Here is a table of points, one per row:
  -21  -3  11  -34  22  7  -45  5  -6  35  31  -7  31  -77  -47  -11  16  26  3  36  -86  44  -1  71  17  28  22  -7  6  -21  6  -1  -2  -45  -16  -9  -12  18  -11  25  -14  -16  -91  3  -22  -7  -11  -8
  30  -17  31  -34  -13  49  -40  -9  -44  -56  -52  28  38  3  32  9  39  47  -18  -14  13  -18  37  18  -24  8  -42  -54  3  -20  37  63  32  -22  19  -14  -10  -52  25  -12  -36  20  -34  12  -15  -18  4  27
  14  20  -2  -17  30  53  -1  -22  35  8  48  -7  -46  -43  36  39  1  -46  -6  33  -24  22  18  -26  8  14  -27  13  47  11  39  19  50  30  -2  27  -1  -16  71  -38  -28  56  43  -33  -37  -40  37  -11
  23  -27  -19  8  10  36  16  -18  16  2  71  23  -48  52  -31  12  -8  31  -25  9  -4  -15  22  62  -50  -25  55  -17  37  31  46  -15  0  -33  30  -6  -22  -46  -34  13  61  25  -10  -15  -21  37  10  40
  -16  -10  -15  -68  -18  -3  65  -29  2  4  -26  6  19  -23  -5  60  -82  4  15  40  4  2  -67  -24  -18  -20  -2  40  3  1  -34  -2  31  34  61  -17  -14  22  34  34  -29  35  -10  -20  -9  51  -34  -16
  3  27  19  -85  -16  -39  -34  -39  -44  8  16  48  49  11  -6  16  -22  -9  18  -68  -1  35  -22  6  24  18  -13  13  -2  19  -10  -18  1  -51  -85  2  -27  -49  29  78  86  10  47  -18  -30  -9  35  -36
  3  19  -20  54  -59  -6  -27  20  21  45  -9  34  1  -5  -21  -34  -6  23  -28  74  -9  -3  -63  -41  -6  -24  25  19  -21  -26  -5  59  0  -40  -52  35  21  -54  -13  -8  24  -17  -18  23  -25  59  44  31
  -39  3  -34  20  -29  26  45  -32  18  -14  -40  -32  -13  -24  -8  -62  22  48  50  -8  -1  -2  47  40  39  -17  49  63  41  -5  15  1  22  -17  -33  21  -13  20  3  22  -16  45  34  -27  30  0  48  18
  37  -13  0  43  16  -66  -24  8  43  -7  25  51  4  -45  74  -34  19  0  37  49  63  24  41  24  -40  53  -20  27  25  0  -18  28  10  -9  -9  -47  22  -44  -13  -15  28  -18  -14  -27  38  31  -32  -44
  45  -38  -47  -5  -23  -86  34  1  -4  58  4  -7  62  -17  -14  25  -11  32  -26  -11  -24  7  -9  -11  3  -25  -15  -5  38  -15  -1  14  -21  60  -13  -39  -3  18  -39  60  -13  7  66  -14  60  -73  13  12
  -33  -20  27  52  -59  -18  -19  -81  -18  -6  22  35  -38  -15  -5  7  8  -8  -34  -32  5  55  29  -56  40  12  3  -33  5  -27  -21  26  -9  -3  41  -14  79  27  20  -22  15  19  46  45  3  5  -31  40
  37  16  29  4  28  22  -21  65  -73  31  -1  6  44  38  18  1  8  -7  37  45  -53  39  13  -49  -42  -42  19  -11  -9  57  2  4  5  -23  -3  15  32  91  24  18  23  26  34  -8  38  -20  8  -12
  0  22  -26  36  20  72  -19  11  -26  -1  -7  38  16  -88  -46  35  61  -66  35  7  57  -6  -34  20  -4  -32  14  -25  -35  6  20  -41  20  4  -3  -16  2  -27  -12  -3  -5  -21  34  16  38  29  -15  -16
  -16  -24  8  31  -15  -1  6  27  38  -25  -26  24  -10  11  32  11  58  -35  -20  -4  3  -26  -35  -36  -10  6  34  33  -3  53  50  25  -98  44  -5  -20  -32  22  30  24  -2  30  -28  7  -35  -31  -38  19
  -7  -19  15  -40  -17  33  -54  21  36  56  -44  -2  3  -1  -37  -6  -52  0  -30  -8  52  -33  52  -19  -1  45  34  -16  -16  57  -84  -4  -56  3  -39  14  -32  7  15  -2  -42  9  35  -22  -1  8  15  -3
  -20  84  -6  -15  12  37  -27  -11  -3  -55  15  -3  -23  30  26  -1  -15  30  -6  -11  -6  4  14  -54  10  0  48  20  0  -28  54  22  27  73  -25  6  4  -6  -17  44  -26  -40  12  -1  47  -46  -10  -54
  -32  -9  -1  31  27  16  20  -51  69  0  -45  6  -15  45  -53  -36  -7  -14  50  45  -39  19  -29  -9  5  26  -45  -44  11  1  -10  -56  -36  13  32  24  3  -12  71  -6  24  -14  12  67  27  -27  -19  -20
  -29  38  70  -26  -85  -21  -23  32  -15  37  -5  -38  -36  43  -27  -3  -22  -23  47  -4  22  18  -8  10  -8  0  -21  3  5  -53  51  -17  9  42  18  9  -21  -13  -58  -56  -5  29  -3  15  -26  -23  -15  29
  -17  32  19  10  -24  -11  33  44  33  -89  31  23  74  19  -30  28  -31  -18  -31  17  19  -22  -8  59  9  34  4  22  -8  8  -34  12  -24  14  7  -8  15  66  -26  -57  -25  -3  -28  13  37  7  60  -16
  46  -14  31  -1  33  -11  -28  2  72  24  11  12  -26  -55  -15  31  0  71  24  -47  43  -46  5  -14  41  -25  26  -6  32  -5  19  -14  27  -18  37  33  -23  38  26  -35  11  -23  2  -4  -24  -27  -5  -34
  -52  -11  71  5  13  -2  45  -47  -32  22  -18  -65  -12  -17  -18  -29  55  -31  -43  43  30  -29  12  25  8  -51  6  2  -10  6  -17  33  20  -2  -11  -11  32  -30  -10  -8  50  -35  -28  -19  -31  -25  30  -76
  48  66  17  35  -7  1  40  -13  -4  -7  7  -5  -25  8  19  -56  -38  -5  -25  -24  -19  -20  -25  -25  24  -51  -40  26  15  22  -54  -28  17  4  -4  -59  -45  13  4  -24  27  29  -27  -43  47  -3  -50  62
  9  27  -22  -5  26  -96  -14  50  -35  -35  -10  -7  5  5  -35  0  -28  -44  11  31  -49  -88  27  -40  26  38  16  -35  62  0  18  -1  4  2  -20  -9  -22  14  22  29  -27  25  12  43  6  44  -36  3
  -15  -37  -46  -4  -46  -31  11  14  -53  5  -3  -20  -23  17  -21  -12  -30  16  23  -37  -8  -8  12  -1  -94  46  -30  34  26  49  1  -17  -2  26  -28  -31  -10  39  16  -63  -11  -101  -10  -26  -24  4  31  21
  -9  -53  24  16  5  -10  31  76  30  -94  5  -17  -62  -35  -22  14  0  4  9  -45  -10  58  6  -21  -30  -50  -36  -23  -8  -27  -41  10  20  -4  0  16  31  -15  -15  54  -5  9  -6  -21  11  16  -21  12
  -19  -6  26  -30  30  -13  61  12  30  29  -3  -22  9  -12  63  33  15  9  -4  -5  -37  -10  -3  39  -25  36  38  -27  -49  7  -11  13  51  -29  -77  12  25  -17  -40  -44  2  -16  36  25  22  6  -62  59
  -30  -37  -26  44  11  16  -37  26  -79  -27  -44  -33  14  -10  64  11  -57  38  -16  37  -8  -6  -27  40  26  5  3  -22  -16  -34  11  -58  -19  -52  2  29  -16  -30  -33  -1  34  -37  44  -54  -38  -8  -27  -38
  -40  11  -2  44  68  -18  9  18  -3  46  -25  50  -18  19  -5  -53  35  43  -41  -36  -5  46  7  55  -17  -15  -16  7  -65  -69  29  14  10  22  -2  -24  -30  6  38  -29  20  9  13  -28  -64  39  40  -24
  -21  3  -17  5  -6  8  -32  -35  22  -25  54  -8  65  3  8  29  -10  -48  9  -4  -38  -5  56  -19  -18  -55  12  -4  -78  -17  3  -38  -26  -14  42  -25  -38  -41  -21  -16  -56  -45  -22  -2  6  -44  -3  22
  47  71  -70  4  -34  25  36  3  39  8  -18  -66  -32  4  23  -14  -1  -10  -2  -26  5  13  1  -6  -26  -11  20  -50  3  -29  -50  -34  -13  -35  32  -50  44  17  7  22  21  57  -29  104  -78  -15  24  -31
  29  -4  27  -18  27  14  42  -57  -16  12  31  11  -4  3  4  -29  -48  -14  36  -3  12  -31  3  24  -4  28  -42  -55  -17  -25  47  4  -91  30  -45  36  29  64  -26  8  -37  -26  -40  -36  -20  41  3  14
  0  0  -33  -25  26  8  18  43  37  31  -30  -10  13  31  -35  30  2  -9  -14  -8  47  24  11  -57  34  12  -26  21  -11  -30  37  -26  28  -8  13  -7  64  -13  26  -14  40  -4  -53  -22  37  -38  22  63
  -28  -21  -56  -11  -14  24  -11  -28  -2  -19  19  19  -67  59  23  40  78  9  24  4  -13  -50  -3  -28  42  16  -83  43  -22  28  -16  -18  39  -15  12  -22  4  46  -41  40  -37  16  4  21  15  23  -20  -36
  30  -36  34  -4  20  19  18  1  -56  21  4  -15  8  -11  71  26  -10  4  -32  -27  -12  0  6  -13  19  -17  -20  55  5  -1  -19  -14  -66  -6  28  59  -63  -38  5  0  -9  -31  -24  82  30  42  33  7
  2  -1  9  13  2  -20  -52  -13  -11  -7  14  -22  33  3  29  -27  40  -22  -19  -21  50  -54  -50  38  -15  64  36  4  -10  23  -51  -9  56  38  69  88  25  -2  -21  31  25  17  -10  -31  6  -2  10  27
  39  -36  -26  -33  41  -13  -22  7  -15  -14  -4  -30  11  74  -42  -48  18  -28  -5  -26  21  60  -35  21  58  -28  15  -15  19  50  -10  63  -15  -14  31  2  3  -21  -35  -51  -68  -28  11  -5  3  15  -37  -26
Along one direction, these points spread out more than along any other. Take the direction at right angles to it along which they spread out most. Go by this last direction. How many in every 100 of the points above lie lower along it than each point below? Answers are rounded to whole numbers. More than half of the points above lie lower than the first one.
  -40  11  -2  44  68  -18  9  18  -3  46  -25  50  -18  19  -5  -53  35  43  -41  -36  -5  46  7  55  -17  -15  -16  7  -65  -69  29  14  10  22  -2  -24  -30  6  38  -29  20  9  13  -28  -64  39  40  -24 : 11
  -16  -10  -15  -68  -18  -3  65  -29  2  4  -26  6  19  -23  -5  60  -82  4  15  40  4  2  -67  -24  -18  -20  -2  40  3  1  -34  -2  31  34  61  -17  -14  22  34  34  -29  35  -10  -20  -9  51  -34  -16 : 64
  48  66  17  35  -7  1  40  -13  -4  -7  7  -5  -25  8  19  -56  -38  -5  -25  -24  -19  -20  -25  -25  24  -51  -40  26  15  22  -54  -28  17  4  -4  -59  -45  13  4  -24  27  29  -27  -43  47  -3  -50  62 : 44
  46  -14  31  -1  33  -11  -28  2  72  24  11  12  -26  -55  -15  31  0  71  24  -47  43  -46  5  -14  41  -25  26  -6  32  -5  19  -14  27  -18  37  33  -23  38  26  -35  11  -23  2  -4  -24  -27  -5  -34 : 25
  -15  -37  -46  -4  -46  -31  11  14  -53  5  -3  -20  -23  17  -21  -12  -30  16  23  -37  -8  -8  12  -1  -94  46  -30  34  26  49  1  -17  -2  26  -28  -31  -10  39  16  -63  -11  -101  -10  -26  -24  4  31  21 : 97
  -9  -53  24  16  5  -10  31  76  30  -94  5  -17  -62  -35  -22  14  0  4  9  -45  -10  58  6  -21  -30  -50  -36  -23  -8  -27  -41  10  20  -4  0  16  31  -15  -15  54  -5  9  -6  -21  11  16  -21  12 : 19
  30  -36  34  -4  20  19  18  1  -56  21  4  -15  8  -11  71  26  -10  4  -32  -27  -12  0  6  -13  19  -17  -20  55  5  -1  -19  -14  -66  -6  28  59  -63  -38  5  0  -9  -31  -24  82  30  42  33  7 : 72
  -32  -9  -1  31  27  16  20  -51  69  0  -45  6  -15  45  -53  -36  -7  -14  50  45  -39  19  -29  -9  5  26  -45  -44  11  1  -10  -56  -36  13  32  24  3  -12  71  -6  24  -14  12  67  27  -27  -19  -20 : 8
  0  0  -33  -25  26  8  18  43  37  31  -30  -10  13  31  -35  30  2  -9  -14  -8  47  24  11  -57  34  12  -26  21  -11  -30  37  -26  28  -8  13  -7  64  -13  26  -14  40  -4  -53  -22  37  -38  22  63 : 17
  -19  -6  26  -30  30  -13  61  12  30  29  -3  -22  9  -12  63  33  15  9  -4  -5  -37  -10  -3  39  -25  36  38  -27  -49  7  -11  13  51  -29  -77  12  25  -17  -40  -44  2  -16  36  25  22  6  -62  59 : 61
  47  71  -70  4  -34  25  36  3  39  8  -18  -66  -32  4  23  -14  -1  -10  -2  -26  5  13  1  -6  -26  -11  20  -50  3  -29  -50  -34  -13  -35  32  -50  44  17  7  22  21  57  -29  104  -78  -15  24  -31 : 0
